In the rows, 128 means zero.
The rows of Z fall into 3 groups, and each row is roughly a mix of its group's hidden directions.
Z (112 x 10):
[[ 67 110 123 132  96 132 113 153 171 104]
 [177 106 123 129 142 125 134 197 105 125]
 [144 160 127 123  99 159 153  62 143 141]
 [103 146 108 112 102 179  94 167 151 108]
 [ 59 144 151 106 102 133 127 115 128  88]
 [137 110 132 142 151 123 167  56 125 152]
 [131 129 172 148  92 172 104 154  93 152]
 [ 87 111  91 129 146  78 134  91 145 104]
 [125 126 108 142 131 122 162  47 133 136]
 [161 120 167 135 124  94 176  82 113 131]
 [137 120 149 165 119 128 106  52 121 120]
 [150 143 129 153 104 117  67 124  77 140]
 [162 157 180  82 108 114 136 104 120 144]
 [ 95 141 152  91 152 116  90 178 121 151]
 [112 132  88 121 145 139 141  64 162 101]
 [114 155 157 136 116 202 132 150 130 105]
 [160 133 144 128 145  87 119 142  64 156]
 [160  94  77 153  90 129 112 109 160 131]
 [189 111 125 137 156 104 130 132  84 160]
 [158 124 161 119 106 178 126 174 149 158]
 [188 115 133 146 115 150 135 177  93 140]
 [ 83 140 111 112 108 132 174 107 168  94]
 [155  99 110 156  93 153 102 156 166 160]
 [ 97 107  96 159 118 162 100 164 156  97]
 [176 167 133 100 113 158  98 108 114 162]
 [129 165 110  94  83 172 100 135 154 116]
 [113 132 156 112 190 106 167 101 108 144]
 [146 117  84 122 175 108 162 100 165 137]
 [107 106 115 144 128 148  73 167 160  94]
 [118  91 134 131 157  85 189 110 126 114]
 [122 119  53 141 124 161 127 121 154 100]
 [173 105  93 121 145 127 181 100 157 133]
 [151 116 124 116  99 116 120 199 115 165]
 [ 94 107 129 150  92 172 159 111 170 115]
 [138 110  74 123 138 132 161  81 168 136]
 [151  92 135 164 118 106 166  74 133 144]
 [173  85 123 161 111 103 162 134 139 162]
 [186 112 139 158  93 104 128 150  90 138]
 [171 109 157 144 134 108 174  83 107 139]
 [119 162  98  95 105 167  81 149 151 122]
 [108 182 136  72  91 139 115 140 138 132]
 [171 104  98 147 145 118 186  99 138 140]
 [166 112 160 143 155 131 149 121  83 176]
 [123 131  78  92 176 111 127 109 163 148]
 [182 148 171 120 102 115 138  81 116 138]
 [ 57 122 127 119 130 129 150 116 173 102]
 [103 111 106 134 142 123 165  83 182 107]
 [192 120 135 143  91 144 134 141 101 167]
 [100 144 157  99  91 157 100 173 153 116]
 [146 109 182 133 140  96 177 108 103 146]
 [131 136 116 111 193 116 135  70 145 125]
 [175 140  84 106 127 141 148  72 132 126]
 [ 54 108 147 147 107 108 102 147 129 127]
 [145 117 176 155 132 121 130  82  86 161]
 [174 105 109 148 164 117 177 106 138 154]
 [174 140  84 123 105 169 130  87 142 118]
 [203 133 100 113 158 126 156 126 118 123]
 [128 127  73 123 140 138 163 102 172  91]
 [129  74  92 161 150 140 141  99 167 122]
 [107  59 132 174 132 126 142 125 137 158]
 [105 146 157 109 108 148  73 177 141 128]
 [169 124 162 129 133 137 136 181  84 155]
 [ 96 152 151 120 126  71 177 116 105 139]
 [104  97 173 132 167  86 150 152 109 142]
 [122  80 138 152 169  85 169 120 118 120]
 [136  95 163 170 125 138 157  82 128 163]
 [ 97 150 120 113 171  72 104 142 104 150]
 [110 132  77 115 147 139 142  98 180  96]
 [131 163 173 114 102 152  86 157 115 159]
 [160 137 129 129  90 115  64 158 107 148]
 [159 140  82 119 190 152 136 128 151 145]
 [103 103 114 180 112 155  90  88 143 126]
 [130 176 149 113  77 132  99 160  97 125]
 [115 156 109 126  91 173  79 156 149 117]
 [122 166 113 110 110 163  65 155 136 138]
 [138 139 113 101 149  83 178  82 114 135]
 [ 57 123 152 123 131 124 121  98 169 116]
 [154 106 134 171 112 144 154  63 123 129]
 [143 130 135 136 162 110 138  50 106 129]
 [115 125 153 152 124 151 130  48 120 125]
 [132 111 188 161  92 124 106 133  97 155]
 [101 149 151  94 176  77 127 130 101 131]
 [105 122 103 136 124 149 172  80 164  92]
 [ 80  97 111 153 137 145 130  91 177 112]
 [176  98 105 162 141 126 170 100 150 147]
 [ 63 148 135 120 104 106  92 151 125 100]
 [127 105 108 153  70 170 119 136 168 126]
 [143 129  91 105 138 110 152 199 145 121]
 [126 151 102 116 132 150 187 120 140  74]
 [157 122 145 114 118  99 130 195  90 146]
 [139 168  82  83 147 115  87 110 129 135]
 [136 123 177 132 123 125 166 122  91 183]
 [124 104 181 175  95 137 167 136 122 124]
 [164 119 133 144 194 104 148 106 128 160]
 [151 140 133 127  94 116  87 189  98 113]
 [173 140 118 110 177  94 152 108  92 134]
 [ 78 128  89 137 133 144  90 175 144 115]
 [155 147 177 112 117 126 128 158  85 172]
 [157 129  77 104 117 102 110 184 141 127]
 [106 156  79 148 143  81  88 118 128 112]
 [188 140 151 106 132 131 166 147  99 161]
 [ 94 119 163 152 135 171 118 169 168 143]
 [ 64 141 137 112 103 131  97 147 164 106]
 [119 163 137 109  64 143 117 125 161  93]
 [166 126 154 123 106 135 109 192 102 155]
 [143 118  99 177 139 108 173  85 105 134]
 [125 126  79 149  90 152 116 107 163  87]
 [ 82 151 107 108 140 166  97 113 167 103]
 [148 115  94 134 146 125 183  72 142 124]
 [ 94 137 155  90 147 124  88 181 127 145]
 [ 75 143 143 118 110 160  86 160 152 108]
 [129 159 101 138  85 176  84 138 146 117]]

One row of each group comes first, with its name. Which group is each row after those in?
[137 166 137  86 113 151  67 148 135 141] | C
[ 73 128 135 129  90 152 139  95 150  88] | Y
[104  99 139 124 132  64 164 121 108 162] | D

[157  96  98 131 157 130 185  90 118 135] | C
[153 143 170 133 135 106 154 107  84 175] | C
[129 151 110  92 139 112  99 199 122 121] | Y
[101 168 109  88 137 150  88 165 127 102] | Y
[138 107 120 175  79 147  77 122 123 145] | D
[170 135 159 140  77 165 156  99 127 131] | C
[130 118 132 114 127  88 192  87 136 102] | C
[190 158 118 106 160 162 155 123 127 113] | D
[104 151  75 109 113 161  91 150 155 112] | C
